In the rows, 128 means zero.
D: a few groups of rows, each row roughly a mix of its group's hidden directions
D (114 x 10)
[[101  93 137 131  77 125 122 141 117 143]
 [137 166 139 113 177 131 157 130 138 135]
 [132  86 126 129 100 112 103 167 132 143]
 [136  91 137 137 101  94 139 125  95 104]
 [133  95 113 112 154 125 110 123 115 177]
 [155 103 103 133 110 161  91 141 143 120]
 [138  96 123 136 131 153 116 134  92 171]
 [103 142 107  95 108 147 153 132 148 161]
 [102 156  95 153 127 106 135 110 160 143]
 [151 127  98 131 123 170 100 149 155 122]
 [ 91 116 142 156  89 141 132 158 118 137]
 [172 108 139 124 151  98 104 125 131 156]
 [161 148 127 166  90 111 141 109 134 122]
 [129 117 147 168 158 113  87 132 125 107]
 [127 162  90 120 123 162 128 139 163 135]
 [116 103 168 116 115 130 135 163  97 111]
 [120 163 129 146  92  82 127 125 131 114]
 [145 126  95 135 162 141 103 150 139  93]
 [148 132 129  88 148 110 129  79 131 130]
 [105 137 128 136 153 142 167 116  99  93]
 [149 102 105 125 104 107  95  92 120 137]
 [142  96  98  99 163 133 101 117 138 138]
 [139 130 133 113  80 114  98 151 157 140]
 [ 99  93 144 101 137 142 107 149 107 152]
 [132  92 145  81 123 119 103 137 125 152]
 [105 150 128 140 119 160 164 153 159 140]
 [121 104 122 109  78 115 138 150 117  99]
 [162 117 102 121 170 127  94 128 145 127]
 [144  89 162 130 167 132 126 130 102 127]
 [160  98 108 111 106 151  89 135 126 131]
 [ 81 152 142 107 105 147 131 151 109 127]
 [168 127 122 110 133  91  95 108 113 140]
 [132 176 133 133 164 141 160 110 128 123]
 [101 153 144 136 136 144 175 148 148 144]
 [125 146 154 152 162 119 118  84 118 110]
 [100 140 140 172 106 114 140 113 104 151]
 [128 115 138  98 170 120 144 101 110 159]
 [150 126 145 162 143 112 158 119 104 163]
 [154 153 120 104 119  88 115 133 145 162]
 [107 168 133 144  96  97 137 137 125 101]
 [121 115 154 130 173 119 133 111  91 103]
 [150  69 146 143 135 130 116 115 115 142]
 [156  84 113 104 153 136 108 128 143 148]
 [124 130 144 125 170 123  95  84 135 128]
 [149 119 102 107  86 146 106 143 145 150]
 [ 98 178 138 137  97 127 139 140 114 112]
 [106 178 132 110 131 154 148 106 140 117]
 [111 147  98 114  84 144 142 128 153 151]
 [110 128 141 178  96 114 134 114 113 152]
 [128 131 147 143 100  91 118 121  97 166]
 [161 152 134 155 111 100 148 103 139 104]
 [101 143  94 108 129 175 142 116 132 119]
 [158 131 147 162 107  84 130 109 133 119]
 [ 90  98 166 144 102 139 142 122 115 135]
 [123 101 116 128 148 161 113 143  96 165]
 [107  99 123 105  86 129 103 158 141 126]
 [110 107 124  98 131 172 155 129 128 158]
 [130 142 107 128 100 147 175 101 109 138]
 [111 131 113 179 136 136 157 102 147 121]
 [112 117 126 148 112 156 121 123 102  77]
 [113 153 161 160 175 129 120 126 129 123]
 [155  82 109 129 149 134 126 108 160 141]
 [111 172 106 117 114 103 118 111 116  95]
 [129 121 161 181 128 105 136 135 102 121]
 [160  99 120 128 173 114 117 121 153 109]
 [ 92 175 142 123 105 109 146 126 127 112]
 [ 86 136 123 146 104 153 147 125 119  91]
 [101 177 129 129  95 133 125 154 122 111]
 [137 130 141 120 170 115  93  88 139 130]
 [124 125 142  82 122 105 101 142 151  99]
 [147 159 124 124 130 154 140 164 160 156]
 [163 135 126 108 156  90 108 113 127 154]
 [111 131  90 119 107 171 124  95 130 132]
 [127 156 121 109 140 116 154 123 154 176]
 [161 156 100 137 155 133 147 115 145  98]
 [162 116 157 129 121  81 134 101 130 122]
 [112 141 139 158 114 145 153  94 110 163]
 [115 187 107 101 124 117 134 122 124 116]
 [152 138 146 164 168 115 145 119 115 155]
 [152 133 150  92 100 105 100 150 111 133]
 [ 86 144 117 135 114 108 137 116 175 123]
 [107 173 134  92 130 147 140 106 150 126]
 [137 143 108 157 165 161 152 123 114 108]
 [145 115 127 151 123 101  95 101 104  95]
 [168 128 142 141 140 101 133 155 136 167]
 [103 148 130 120 111 160 159 164 148 140]
 [142  85 128 118 162 169 124 127 126 143]
 [126 126 146 188 101 137 129 136 117 110]
 [ 79 154 128 122 118 137 161 121 112 103]
 [152  92  96 136 160 137 117 116 143 155]
 [151  94 143 134 164 165 117 141 115 118]
 [104 140 137 122 123 140 113  65 127 121]
 [135 116 141 139  94 143 112 143  86 162]
 [103  90 137 136  80 125 119 144 117 143]
 [134 114 126 148 115 118 110 128  94 182]
 [111 134 121  82 111 140  98 143 162 121]
 [132 100 109 128 163 127 119 124 177 109]
 [115 119 146 135 173 114 132 102  97 100]
 [141 146 125 159 149 163 148 133  95 104]
 [122 142 147  96 104 112 100 154 162 115]
 [100 139 102 103 105 151 154 120 147 158]
 [ 98 175 142 146 100 120 143 133 114 110]
 [129 163 111 115 168 133 146 126 138  89]
 [107  97 176 138  94 119 138 119 131 119]
 [ 94 148 147 116 143 103 169 110 113 141]
 [ 82 131 121 115 153 156 113 160 114 130]
 [115 148 166 178 147 126 131 122 119 144]
 [119 143 136 118 134 133 148 127 161  71]
 [151  88  96 100 129 117 103 147 135 114]
 [154 115 135  98 142  95  88 125 149 119]
 [144  89 151 144 125 108 100 132 102 100]
 [153 133 115 120 146 174 116 163 151 133]
 [121  91  95 112 108 134 129 154 116  93]
 [155 108 124  79 141 137 107 145 149 113]]

which group is each row in? (one row of each group first)
[132 104 128 136 142 149 100 128 100  79]	(112)
[ 94 149 129 126 126 155 143  78 117 118]	(66)
[147 160 134 116 116 101 139 119 158  87]	(121)

[149 102 140 159  88 114 112 124 118 158]	(121)
[130 124 164 104 124 144 121 152  79 120]	(121)
[148 138 109  90 130 128  97  93 154 126]	(66)
[148 138 150 169  95 113 148 110 130 105]	(121)
[132 142 118 164 164 156 148 127 110 101]	(121)
[149 168 134 135 180 130 132 110 138 125]	(66)
[ 96 136 125 151 107 163 142 137 123  88]	(112)
[148  96 124 101 168 146 122 112 119 155]	(112)
[125 137 114 126  76 139 151 168 131 124]	(66)
[136 137 147 169 122 138 151 123 132  79]	(121)
[163 120 116 136 111 150  89 159 137 108]	(112)
